One hidden turn or mirror swaps the rows below in pairs. Which row is each named row swapped with?
The rows were stretched afterwards, more along some directions than others.
Q617: [ 12  27 -16   4  26 -23 -30  28 -20  11 -27   2   9  44 -36  35  22]
Q863: [ 20 -17  31   2  25 -22  -3  22 -20   8   2  17 -18  19 -28  12   9]
Q546: [ -8  33 -25 -17  -8  18  12   7  20  33  -6 -20  12 -18  24   3  -3]
Q236: [ 15  34 -40   6 -21   1  -3  21   7  20 -15 -17  39  -6  26 -22  -5]
Q979: [ 11  27 -17   3  34 -22 -31  23  -9   3 -34   2   8  46 -41  31  24]
Q983: [-29  -6 -49  15 -55  33 -27  25 -34 -15   2  -1  31  36  56 -56 -20]
Q487: [ -3 -12   2   5  30 -24 -34  27 -47   1  -3  17 -13  46  -1  13  -7]
Q205: [-16  23 -20 -23   4   9  28  -7  27  25 -13 -17   6 -26  19  11  -1]
Q889: [-23 -29 -16   8   6 -30 -40  27 -63 -38 -25  14 -12  49  -1  -6  -7]
Q349: [ 23  27 -66  33 -35  36 -32  19 -27 -15  25 -67  49  32  30 -28   5]
Q994: [-37 -47 -26 -20  14 -15   3   0  -3  -5  -4   4  16  -4  41  -4 -26]
Q352: [ 11  35 -34   8 -17  13  -6  24  -1  34 -14   3  33 -11  31  -1  -9]
Q948: [ -8  25 -18 -15   6  11  22  -8  30  23 -20 -16   2 -22   8  11   3]
Q827: [-10  29 -30 -16  -6  15  14  -1  22  25  -8 -20  14 -21  18  10   1]
Q563: [-26  12  -6 -35  13   5  31 -13  30  20 -12 -12 -12 -21   6  16   3]
Q810: [ 23 -24  23   3  20 -24  -7  24 -20   5   5   4 -12   9 -26   4   4]
Q831: [ -2  37 -13   2  22  11 -38  12  -7  -1 -44   5   8  29 -31  40  26]
Q760: [-23 -30   7 -13   5   5   7 -28  23 -16  32 -34 -23 -12  23 -27 -10]
Q375: [-17 -32  14 -27   8   4  16 -30  30 -14  25 -41 -19 -22   3 -21   6]
Q632: [ 19  17  -9  -1  22 -29 -30  34 -21  21 -12   3   6  43 -35  32  18]
Q363: [ 15 -19  13  18  15 -22 -29  28 -33  -4  15   3 -18  33 -12  -5  -7]
Q796: [-16 -30 -48  19 -51  21 -15  30 -38 -29  13 -16  24  47  48 -64 -23]
Q908: [-16 -21 -21   4  -5 -25 -47  24 -64 -37 -10   0  -5  74   3 -12  -2]
Q289: [-38 -30 -11 -24  24 -11   5 -32  14 -16  14 -20 -12   7  31 -20 -12]
Q437: [ -6 -12 -49  37 -29  53 -62  20 -38 -16  48 -48  31  71  15   2   9]
Q235: [-20 -36 -33  21 -13  35 -74  15 -38 -30  20  -8  20  81   2   6   7]
Q335: [-25  11 -50   7 -54  33 -32  22 -27 -11  -1 -14  33  30  55 -50 -15]
Q147: [-11  39 -24   5  10  14 -42  12 -13 -17 -42  -9   6  34 -18  18  25]
Q204: [-20 -24 -47  23 -16  17  27   7 -11 -33   1 -19  20  26  29 -41 -14]
Q799: [-22 -15 -38  25 -13  19 -82  26 -47 -27  -5  16  31  86  -1  -3  10]
Q86: [ 13  29 -42  15 -16   2  -7  26   4  23 -16  -5  44  -9  30 -14  -7]
Q73: [-11  -2 -33  23   5   5 -67  28 -38 -17 -27  30  33  69  -8  13   8]
Q857: [-37 -40  -8 -22  19  -1  -5 -28  12  -6  12   3   2   2  27   4 -12]
Q260: [ 22  29 -18  11  14 -13 -39  29 -18  12 -22 -10   9  46 -37  26  23]
Q741: [  2 -29   5  10  27 -29 -29  20 -42 -13  -7  10 -23  35 -11   4  -2]
Q202: [-42 -45 -29 -10  -4 -10  -9 -13  -8 -21   8  -9   8   1  43 -19 -21]
Q449: [-11 -26  20 -25   3  11  13 -28  31   1  38 -34 -15 -14  10 -13   8]
Q655: [ -4  32 -23   3  19  -2 -39   5  -7 -18 -40  -6   8  42 -27  18  26]
Q369: [ -4 -14  -8   4   0 -25 -40  35 -62 -18  -9  10  -8  61   2 -15  -6]
Q357: [ 15  30 -22   6  24 -23 -26  28 -18   3 -36   5  10  38 -38  31  21]
Q469: [-29 -41  -5 -16  15  -6   3 -31  13 -22  15 -29 -22  -8  26 -21  -7]
Q386: [-27 -24 -21  -8   9 -24 -49  30 -58 -40 -20 -12  -8  64   2  -8  -1]
Q729: [-34 -40 -18 -12   5  -3  -2 -11  -8   2   5  21  10   6  36  11 -22]
Q337: [ -1   6 -40  18  31  17  23 -12  11 -19 -30   0  29  -4   0  20   4]

Q386 pairs with Q994
Q857 pairs with Q369
Q337 pairs with Q349

One hidden turn or mirror swaps the rows below in pairs. Which row is each named row swapped with?
The rows were stretched afterwards, more along some directions than others.
Q64: [ -4   1 -15  -2  33 -22  -7  28  37  13 -10  75 -13  -4  20  -5  30]
Q400: [ 18  36  18  31 -20  30 -18  51  20  -9  20  26 -20   5 -40   5  40]
Q500: [ 45  41  -7  71  15  47  59  59  -1 -54  -6  44 -49   3 -32 -35 -23]
Q209: [-24 -75 -59   4  13  -2 -19  73  42 -49 -27 -26 -53  64   2 -50  40]
Q274: [-12 -20  17  -1  11  48  28  39   8 -35 -13 -42 -36  21   4 -38  40]
Q730: [  3 -16   4   6   1  12 -35  38  22  22  68  29 -39  28   3 -62 -23]
Q682: [-26 -29   1   0  35  11 -26  40  -2  11  58  28 -52  29  41 -65  -7]
Q84: [-29  -2 -15  -6  21 -23 -39  46  44   0  -2  87   3  13  27  -1  50]
Q710: [ -4 -22 -25  38  49  53 -14  51  -5 -27 -26 -32 -62  34 -17 -23  96]
Q649: [-33 -27 -26  31  35  45 -31  55   4 -20 -16 -28 -56  45  -1 -19 101]
Q565: [-42 -20 -16 -23  37  11  13  14  16 -17  11  22 -61   9  56 -13  53]
Q492: [ 30  -8 -23  16  39 -10  29  37  29   3 -29  45 -20 -19 -17  -1  13]
Q27: [ 38  -5 -16  27  30  -4  54  35  23  -3 -35  13 -48 -23 -27  -6 -17]
Q518: [-83  -8  14 -24  -7 -21 -36  12   0  79  21  56  -9  35  35 -27  42]
Q934: [-69  36  30 -34 -13  -9   3 -17  -2  85  30  87 -30   4  39  -2  21]
Q752: [  7  12  10   9 -13  21 -39  45  23  -4  44  19 -20  18 -31 -20  17]
Q575: [ -4 -14   9  -4  12   5 -22  39  16  19  71  38 -49  20  14 -56 -44]
Q567: [ 10  44  21  31 -15  38 -28  57  19 -27   7  20 -16   5 -41   0  52]
Q50: [-20 -33 -19  22  45  55 -52  47  19 -26 -28 -29 -39  32   0 -21 126]
Q253: [-33  21   1  23  13  28 -10  50 -19 -16  25   2 -43  19 -23   1  43]
Q662: [-20  10  -3  23 -32 -17  19  54 -30  29  62  78 -67  16 -14 -25 -54]
Q271: [-27 -53 -21  -3  38  42 -63  31  49  -2  -2  12 -50  53  59 -82  81]
Q666: [-13 -59 -26  19  51  51 -54  36  34  -3 -21 -17 -46  39  38 -63 103]
Q384: [-24 -15   8  -9   4  -3 -41  46  24  16  77  33 -33  23  25 -51 -31]
Q128: [-80 -70 -23 -28   4 -24 -55  44  15  21  -8   0 -13  54  31 -29  60]
Q327: [ -8 -21   7   1  16  31  58  17   0  -9  -8 -55 -45  21   7 -37   6]
Q559: [ 37  11 -36  59   4  41  48  83  23 -81 -28   4 -51  19 -53 -30  -4]
Q457: [-11   4 -16   3  30 -21 -20  48  37  -4  -7  84  -1   1  13  -6  29]
Q16: [-17 -39 -14   1  38  32 -55  28  42  -2   6  13 -32  48  58 -77  78]
Q65: [ 18 -20  -3  13  23  24  70  17  -3   0 -26 -34 -52  -5 -20 -30 -19]
Q740: [ 50  27  -5  68   0  43  67  66  -3 -48   2  47 -51   5 -43 -35 -39]
Q116: [-41 -36   6  -2 -21  43  -2  56  11 -21  12   0 -57  49  36 -50  43]
Q482: [-53  30   1  -4   3 -13 -63  56  26 -25  25 101  13  26  16   0  43]
Q669: [ 45  16 -31  62   0  50  59  76  24 -69 -25  13 -68  19 -52 -40 -21]
Q110: [-16  18  -5  27 -36  -4  23  61 -20  17  55  79 -85  11 -21 -27 -59]
Q477: [-85 -41   4 -25   3 -20 -57  38   0  51   1  26 -18  46  32 -29  51]
Q502: [-49 -13 -10 -22  37  20  14  16  10 -27   3  13 -58   4  45 -12  48]
Q92: [-40 -12 -15  -7  40  20   6  41  11 -53  -4   1 -68  17  48 -20  68]
Q822: [ 24 -10 -39  49  -6  41  30  90  31 -79 -27  -5 -63  33 -43 -39   3]
Q537: [-74  18  -6 -17   7 -14 -55  37  30  -1  12 101   7  25  26   1  52]
Q466: [ -5 -42 -55  23   5  21   5  84  43 -64 -28 -13 -48  43 -25 -42  21]
Q724: [ -8  43   8  22 -25 -19  34  51 -22  15  66  78 -73   1 -10 -22 -64]

Q253 pairs with Q682
Q92 pairs with Q724
Q934 pairs with Q116
Q400 pairs with Q271

